A state moves one step at a time under one of 6 hidden systems, and each row is a state written as 18 numbers. Each run below is a few steps of one system.
q_224, trace 1, 10 rows:
[17 -7 -9 -25 -46 17 -6 22 -24 -21 -17 -11 7 -26 -14 -25 3 12]
[-13 45 0 -3 6 -17 21 -29 2 1 3 20 28 10 -21 -11 15 27]
[-30 -3 8 30 29 -1 -4 -15 18 8 -5 -21 -3 10 18 33 1 -30]
[24 -42 1 -10 -1 31 -10 23 4 -6 -12 8 -14 -18 11 -3 -4 -10]
[19 22 -20 -22 -17 -13 9 0 -7 6 30 20 3 -9 -7 -27 8 22]
[-8 38 8 20 3 -26 -12 -12 -1 5 1 -27 0 20 -9 13 -4 -10]
[-9 -31 19 13 2 26 1 0 -7 -9 -35 -13 -17 4 1 10 -2 -3]
[-11 -13 -12 -31 4 21 17 2 7 11 13 19 5 -18 -2 -22 -4 18]
[7 20 -7 4 12 -32 -14 -1 10 4 27 10 19 12 -3 5 -15 -4]
[1 -14 4 26 -17 -6 -5 8 -18 -22 -17 -17 -9 4 14 23 -1 -16]
q_432, trace 2, 10 rows:
[2 27 -21 -5 5 -15 54 8 -36 -11 28 -15 -59 11 19 -9 39 -20]
[9 8 23 -10 -20 -7 -29 19 7 33 -16 9 -41 18 -33 -56 5 -31]
[-5 -21 21 14 -31 -11 -23 -27 19 31 0 17 20 14 -8 -5 -36 51]
[-24 -10 -17 -20 31 11 -1 -4 -19 -4 11 -31 17 -10 7 36 -51 27]
[12 -10 -23 6 27 10 25 5 -13 -47 -34 -3 -6 3 -23 18 -5 -32]
[-21 -6 -16 16 -29 -8 36 5 33 -13 4 14 11 -4 -11 -25 24 -35]
[-20 17 18 -4 -5 -18 -36 22 8 11 21 14 42 0 16 -8 12 -14]
[12 13 6 17 0 0 -32 -17 -22 7 -13 3 3 -13 32 39 23 11]
[24 6 -15 -14 3 35 10 -14 8 10 0 -22 -27 -30 7 0 21 8]
[32 8 23 -16 14 9 24 8 12 -5 21 6 -15 18 -12 -33 6 23]
q_508, trace 3:
[-9 -4 45 48 -14 -9 -20 -8 31 8 7 -4 32 19 29 25 12 11]
[-3 -7 -13 -19 17 22 -8 0 -37 -12 2 -14 13 -28 32 36 -8 29]
[41 5 -31 -22 16 11 7 0 -2 -12 -19 15 -21 -10 -32 -17 0 -15]
[-4 13 7 19 -11 -21 26 -1 35 7 27 -12 -19 23 -6 -23 9 -20]
[-42 -12 37 -2 -9 -2 -16 25 -16 5 4 -10 17 11 19 1 -7 7]
[9 -6 -14 -2 -6 10 -20 -14 -28 3 -32 33 9 -20 0 14 9 15]
[23 19 -30 2 9 -1 6 -27 25 11 8 -13 -11 -7 -15 6 -10 -1]
[-4 -13 27 5 10 5 16 22 17 -21 15 -26 -1 19 0 -6 -14 -5]
[-26 -11 4 -9 -6 -1 12 16 -34 -7 -4 25 6 -2 12 -7 18 6]
[0 22 -25 -7 0 -13 -26 -16 0 21 -13 15 1 -11 -16 2 -1 -15]
q_326, trace 4, 10 rows:
[14 -17 -11 0 10 7 18 14 6 -27 36 -17 21 -15 33 26 -4 13]
[12 21 -29 -21 27 1 10 14 -26 -27 -12 6 -12 -7 -18 -3 12 -31]
[-13 21 3 21 -25 -18 1 -15 15 21 -7 4 -20 9 -12 -17 27 -24]
[-7 -11 24 -7 -24 10 -33 15 12 20 10 -21 11 -14 18 -3 -7 10]
[23 -2 7 -15 22 19 -3 -7 -28 -6 -9 12 -2 -4 6 8 2 33]
[0 3 -25 6 13 -11 26 -25 0 7 7 -5 -33 10 -8 7 -11 -1]
[-6 -21 14 10 -13 -4 0 20 15 -11 -4 -17 -5 15 -14 -13 -24 -20]
[-15 -14 11 -2 -13 0 7 15 -16 -14 -2 25 29 -2 4 -8 7 14]
[-19 20 -25 -7 21 -8 -7 -18 -4 10 -1 11 18 -9 -6 13 -4 1]
[16 9 1 21 7 2 -6 -13 30 -7 -9 -13 5 1 -9 13 2 -18]
q_508, trace 5, 10 rows:
[18 -25 -12 17 -66 -1 26 15 43 -19 4 -38 -17 -1 -20 -31 -11 -24]
[-49 16 44 -20 -15 8 21 9 1 2 16 -1 45 12 -1 -33 14 48]
[-11 26 13 9 47 -7 -29 -26 -41 10 -37 33 2 14 1 33 16 0]
[17 -28 -45 20 3 5 -9 -19 24 16 -5 -13 -37 -25 13 33 -13 -36]
[17 -24 0 -23 -16 13 14 31 39 -12 39 -14 22 -8 -6 -32 -26 11]
[-1 36 26 -4 3 -19 16 14 -41 -26 6 18 22 24 -5 -12 25 24]
[-30 21 -16 9 3 -6 -15 -21 -25 18 -31 -14 -31 -3 -2 21 15 -31]
[5 -40 -2 1 -8 29 -17 -3 50 23 -8 -4 -7 -20 -1 -7 -15 -13]
[23 -4 17 -7 5 -6 11 7 7 -7 40 18 26 8 17 -9 -3 44]
[-1 30 -7 -6 14 -21 -1 3 -56 -19 -5 -11 -10 16 -4 14 -4 -1]
q_347, trace 6 (10 x 18):
[-9 -43 17 -1 -31 0 47 36 -8 -26 21 29 6 9 16 -33 14 12]
[-33 33 -17 -38 10 -25 -35 18 -32 12 -1 23 19 -3 -22 -22 -7 -25]
[23 5 -3 36 10 0 -32 -42 17 6 -48 13 2 5 -19 31 -2 -7]
[-10 -18 -6 13 -34 23 26 -15 31 7 18 -26 10 -28 30 14 14 23]
[15 29 6 -33 17 2 8 39 -11 -29 35 -19 16 -6 4 -15 10 0]
[7 18 16 13 20 -24 -9 -6 -27 12 -12 23 -37 31 -1 -1 20 -18]
[-13 -25 -7 5 -32 13 -17 -13 26 38 -15 -15 -26 -12 -5 -7 -15 -10]
[22 -14 11 -17 -9 13 -4 9 3 -14 13 -6 31 -6 -4 -5 -28 44]
[-25 19 -2 -4 32 -15 17 -6 -37 -9 10 4 3 16 6 18 -2 12]
[-12 -11 -20 12 14 11 12 -9 10 -6 -30 -7 -24 -3 -18 6 0 -44]
q_469, trace 7, 10 rows:
[1 24 -22 -20 5 4 -4 20 5 -1 26 -38 -13 -28 20 -1 17 -35]
[24 11 40 10 -23 3 -33 20 -4 2 -19 -17 -21 12 2 -15 21 -17]
[-2 -6 21 -6 -23 7 6 -11 -4 32 20 -12 -27 6 13 -16 0 43]
[4 -14 8 -21 29 10 -12 -1 -17 5 -10 -14 -17 11 -16 4 -46 20]
[1 -19 -6 14 9 -12 31 -20 -30 -16 -22 23 -15 24 -14 8 -10 12]
[-38 -17 -36 -4 -10 -11 31 -5 1 -9 1 9 13 -5 -19 -2 -24 -10]
[-14 2 -5 13 5 -15 -12 7 13 -21 -13 23 51 1 -15 8 -1 -21]
[-7 20 -16 9 -3 -2 -3 -12 16 2 12 17 33 -26 22 15 37 -5]
[21 18 -8 -7 2 21 -21 8 31 2 6 -20 2 -31 8 1 20 -26]
[39 12 32 7 -5 11 -10 14 11 1 10 -14 -20 4 16 -12 31 -3]
q_469, trace 8 (10 x 18):
[-69 -31 39 16 1 7 29 13 11 -14 15 3 49 16 24 4 -1 14]
[-12 4 -30 -38 28 7 -39 10 -34 11 -7 49 34 -36 10 11 7 -3]
[49 29 -36 28 -11 -22 -15 -37 34 14 -10 20 -12 -10 -20 6 21 -26]
[3 -8 18 27 -17 16 28 8 57 -14 30 -58 4 -2 19 5 7 -9]
[0 5 42 -35 15 25 -19 52 -39 -18 6 -14 11 -6 27 -12 18 10]
[12 32 -6 -16 -5 -19 -27 -17 -39 45 -8 22 -49 7 -8 -19 16 7]
[-3 -31 0 25 -19 0 5 -29 35 26 -10 -27 -36 18 -19 3 -44 1]
[-3 -45 23 1 5 16 29 17 -12 -40 0 0 27 14 2 8 -30 36]
[-17 25 -33 -31 23 -24 17 0 -50 -13 3 34 16 -3 -11 -1 1 8]
[-24 16 -33 24 0 -22 -8 -26 27 14 -27 10 2 -1 -27 8 2 -48]
q_224, trace 9:
[23 -20 -8 21 -15 -2 35 -8 31 -41 3 8 48 -1 -16 5 -17 21]
[-33 15 9 10 4 -9 21 25 -3 -25 27 -5 32 -5 39 12 41 -18]
[14 16 -10 -4 22 10 -30 10 -7 -4 -32 22 -2 -17 -3 6 38 -50]
[39 -4 -18 19 -27 7 7 -33 31 24 -7 18 -32 -17 0 -8 25 3]
[16 27 33 -2 -12 9 -14 -2 24 25 32 -42 -13 2 19 -12 8 28]
[7 10 40 -14 36 3 -14 7 -43 7 -7 -3 -31 31 2 0 -9 19]
[-27 -22 -27 -19 6 -4 19 -11 -23 18 -10 -1 -40 5 -24 -11 -38 -1]
[-18 -22 -5 -4 -17 -10 3 7 30 -6 9 -10 30 7 -32 -15 -53 6]
[-26 -16 14 14 -9 -20 5 17 -19 -31 9 19 49 11 17 17 -9 13]
[-25 7 -34 -3 11 3 0 6 -25 -24 -18 10 27 -30 10 25 20 -29]
q_326, trace 10, 10 rows:
[33 -4 -17 17 2 -12 9 0 27 -35 -12 -13 11 9 -38 1 -30 -24]
[-14 14 8 8 -26 -8 31 23 3 -32 19 -5 34 0 10 -15 31 -5]
[-34 30 -3 -24 24 7 -24 12 -12 12 1 4 19 -17 13 3 23 -22]
[25 11 0 16 8 12 -29 -27 20 24 -22 12 -16 -11 3 11 27 -13]
[34 -9 -3 -1 -29 8 0 -2 18 11 25 -24 -20 -15 18 -6 -1 20]
[16 6 17 -25 9 5 0 21 -40 -9 6 -20 -23 11 0 -10 -12 18]
[-32 -11 5 8 4 -7 17 -16 -31 10 -20 9 -32 22 -5 1 -2 4]
[-23 -37 -6 6 -13 3 -1 -9 22 15 -8 4 4 3 -20 -7 -39 -4]
[13 -11 9 0 3 -4 3 8 13 -21 6 24 44 8 -12 -7 -19 18]
[-11 22 -21 8 19 -18 18 -4 -7 -20 17 4 31 -2 8 23 8 -2]
q_432, trace 11, 10 rows:
[31 -22 36 -8 28 7 -56 37 -17 0 -17 27 -8 11 10 0 -3 -21]
[28 -13 -37 23 -47 -16 15 -41 0 8 3 12 -14 -16 8 17 -2 29]
[-9 34 -3 -39 14 14 3 14 13 -3 20 -50 5 -9 -23 -20 -20 1]
[0 -9 42 25 12 -5 14 1 -18 -26 -32 18 0 41 -12 0 6 7]
[-45 -32 -35 -1 -16 -2 18 -6 0 25 7 18 -16 -17 13 -3 -2 -11]
[27 8 -8 -12 21 -3 -39 15 24 -4 -3 6 25 -10 -19 -1 -20 -22]
[7 9 9 38 -21 -10 18 -17 7 -22 0 -19 17 7 14 30 13 18]
[-28 9 -3 -30 3 22 6 19 -22 3 3 -15 -7 -20 12 -11 19 -8]
[28 9 8 -2 15 -3 -12 -9 1 8 -16 42 -4 9 -14 -12 19 -3]
[-3 -3 -1 15 -8 -10 7 -19 28 28 29 -15 -15 4 13 4 -8 9]
q_347, trace 12 (10 x 18):
[32 -8 -24 -33 17 12 -2 4 -20 -13 -5 49 11 -25 -6 -9 2 11]
[-6 31 -30 21 2 -44 8 -34 15 14 15 10 3 14 -10 11 -3 -6]
[-8 -9 18 31 -24 9 -4 13 23 -26 -18 -37 11 -2 5 16 6 -26]
[7 1 12 -23 -11 25 -1 17 -25 -6 -3 17 7 -21 20 -15 39 20]
[9 42 -9 -17 28 -15 -12 -13 6 33 22 4 -17 4 -12 -12 5 -5]
[13 -21 23 33 -3 -7 -13 -2 22 4 -2 -19 -17 24 5 15 -21 -10]
[-13 -31 2 -13 -29 18 6 17 -25 -5 3 -9 -4 -14 18 -6 -9 21]
[0 24 -16 -36 24 -2 10 -3 -22 -4 2 8 3 5 -30 -16 -13 13]
[-14 -6 5 29 20 -13 12 -23 21 2 -16 16 -1 25 -16 11 -7 -15]
[-21 -36 -11 8 -24 15 2 12 15 -8 -6 -2 17 -23 16 7 0 -15]

Name the system that made each run.
trace 13:
[0 -27 0 1 10 13 12 6 21 -5 24 -44 -7 -1 11 16 -37 8]
[0 -25 2 -19 4 8 26 25 -28 -33 -3 25 16 4 -11 -17 -6 13]

q_508
trace 14 (2 x 18):
[2 33 4 4 -31 -17 -32 1 -31 4 -2 26 33 -16 21 2 40 12]
[6 34 -20 -6 -7 13 -21 -34 38 38 -1 -27 -8 -23 -12 -3 7 2]

q_469
trace 15, 2 rows:
[-16 37 37 -4 -12 -11 12 20 23 -6 22 -26 17 25 -16 -36 14 -3]
[-40 1 36 -6 29 11 -26 4 -14 34 3 5 -6 9 30 11 13 0]

q_469
trace 16, 2 rows:
[19 -25 1 -25 35 24 35 4 25 -30 -18 -12 -5 18 -64 -25 -57 8]
[-31 -11 9 19 36 -39 47 10 -26 -30 22 50 11 46 12 7 7 -6]

q_469
trace 17 (2 x 18):
[-8 -2 -10 -2 18 -32 35 3 -18 -9 20 36 -7 28 -14 -16 -8 -1]
[-36 -11 -15 16 -14 -16 -13 0 8 0 -27 2 7 5 -23 4 -20 -44]

q_347
trace 18, 2 rows:
[-25 35 5 -17 -68 -18 18 -10 -47 0 -31 15 8 14 -45 -49 22 33]
[-73 21 36 2 23 2 -12 -31 17 46 6 -29 23 19 1 13 -24 31]

q_326
trace 19:
[-54 6 -35 -11 76 15 33 -33 12 9 13 19 26 -15 10 35 1 -4]
[27 -15 -21 0 51 -11 -25 41 21 -26 9 22 13 -7 0 13 -12 -74]

q_508
trace 20 (2 x 18):
[46 7 12 25 -21 8 -26 -7 26 -15 -28 25 36 -14 -8 2 31 -2]
[-18 26 -1 -2 -10 5 23 -15 6 16 41 -18 14 -17 36 7 29 34]

q_432
trace 21, 2 rows:
[-18 21 37 -3 -10 0 -10 -10 -20 6 -18 -36 -2 28 -26 -9 -23 36]
[-35 -28 24 -11 41 36 14 -11 -2 10 -23 -1 -10 10 -5 2 -13 16]

q_347
trace 22 (2 x 18):
[60 -10 47 4 4 6 1 26 41 -11 31 3 -6 24 2 -27 -2 14]
[-9 17 9 -14 26 -16 3 14 -51 4 43 -30 -29 12 43 21 -2 20]

q_469
trace 23:
[23 21 -44 -20 -4 -15 14 13 -15 8 39 -13 -48 -22 24 -8 23 -29]
[12 21 20 -4 -33 -8 -39 17 -29 15 -26 -23 -42 15 -16 -24 6 -20]

q_326
trace 24, 2 rows:
[19 39 30 -5 -5 -18 -27 32 -36 -35 -27 -38 -5 32 -36 -15 -7 -22]
[-31 -17 5 27 -43 22 32 -25 3 14 -35 -6 -30 -12 11 -2 47 -4]

q_508
trace 25:
[-16 -26 13 -5 62 14 12 -31 -3 29 -46 69 -28 32 -37 -16 -9 -1]
[-32 -59 -43 11 -4 -5 0 -17 57 24 14 22 25 -24 2 16 -52 -15]

q_347
trace 26 (2 x 18):
[53 7 -28 -5 -81 -34 -6 30 -14 -30 3 -15 -6 -3 -36 -37 -19 -10]
[-55 54 11 -6 -34 -21 -1 -23 -9 7 -17 -26 40 18 -46 -16 -9 29]

q_432
trace 27:
[8 11 -31 -12 32 3 5 -10 -1 4 8 37 11 -23 15 14 25 -8]
[30 19 -12 -3 8 -17 -22 20 17 -1 21 -20 -13 -2 -1 -1 -4 -38]

q_508
trace 28 (2 x 18):
[21 -75 5 -3 -66 2 -39 42 -19 20 -6 15 -44 -13 23 -24 -18 -14]
[36 25 -49 -27 -37 -23 -22 -28 -9 3 3 13 37 -20 -44 -11 -44 50]

q_432
trace 29:
[4 -54 -10 -15 -36 36 -14 -11 75 24 -4 -3 38 -36 -25 -22 -49 24]
[1 11 2 -7 40 -16 20 16 -14 -56 37 1 77 11 11 33 -34 45]

q_432
trace 30 (2 x 18):
[-1 34 9 43 25 -53 22 -17 4 2 43 -22 -30 47 20 28 3 -12]
[-48 -52 5 -14 -21 19 -18 43 -31 -13 -22 -38 -7 -12 16 9 -32 -28]

q_508
trace 31, 2 rows:
[-20 -7 30 1 -6 13 -30 19 14 15 11 -25 14 -11 33 8 3 -2]
[34 6 -1 -23 19 18 -15 10 -32 -1 3 -4 -22 -11 18 9 3 15]

q_347
trace 32 (2 x 18):
[-39 -7 11 19 0 -31 -11 0 14 25 -11 40 2 24 -15 -17 7 -39]
[-1 -17 -1 18 -31 -7 -40 -1 23 8 0 13 49 -18 15 16 -10 7]

q_326
trace 33, 2 rows:
[35 -24 0 26 -21 5 -12 8 -4 -14 12 -59 -31 -11 39 41 -15 -2]
[24 11 16 -42 -1 31 26 29 -32 -32 -8 -13 -8 -6 -19 -37 13 26]

q_224
trace 34 (2 x 18):
[-20 20 -11 -37 25 -3 14 18 -36 -34 5 2 38 -1 -21 -5 -14 14]
[-25 0 -30 27 16 -23 25 -15 10 -20 -14 27 19 10 -20 14 1 -42]

q_224
trace 35 (2 x 18):
[8 -19 17 23 55 -2 22 8 11 -18 21 -36 -32 29 22 35 -25 -20]
[14 -46 -11 0 -50 3 15 39 -29 -33 -15 -1 -28 -6 0 -18 -4 -24]

q_432
trace 36 (2 x 18):
[10 18 -65 -10 -6 -32 20 2 9 -8 38 6 -4 -18 -4 -5 3 -32]
[27 21 25 33 -31 -15 -19 12 27 -22 -15 -25 13 10 -12 -6 14 -28]

q_224
trace 37, 2 rows:
[-23 15 12 8 -28 -1 -18 19 -29 -15 -29 -17 11 -4 2 1 26 -19]
[-24 6 -3 -15 -6 29 -2 -23 8 29 -19 8 2 -23 -1 -8 23 15]

q_326
trace 38, 2 rows:
[-20 59 19 17 -31 -20 -52 -36 -16 34 -30 -29 9 9 -17 14 6 23]
[9 -32 20 23 20 52 -4 -32 24 6 -43 -33 -21 -10 8 36 -8 21]

q_508
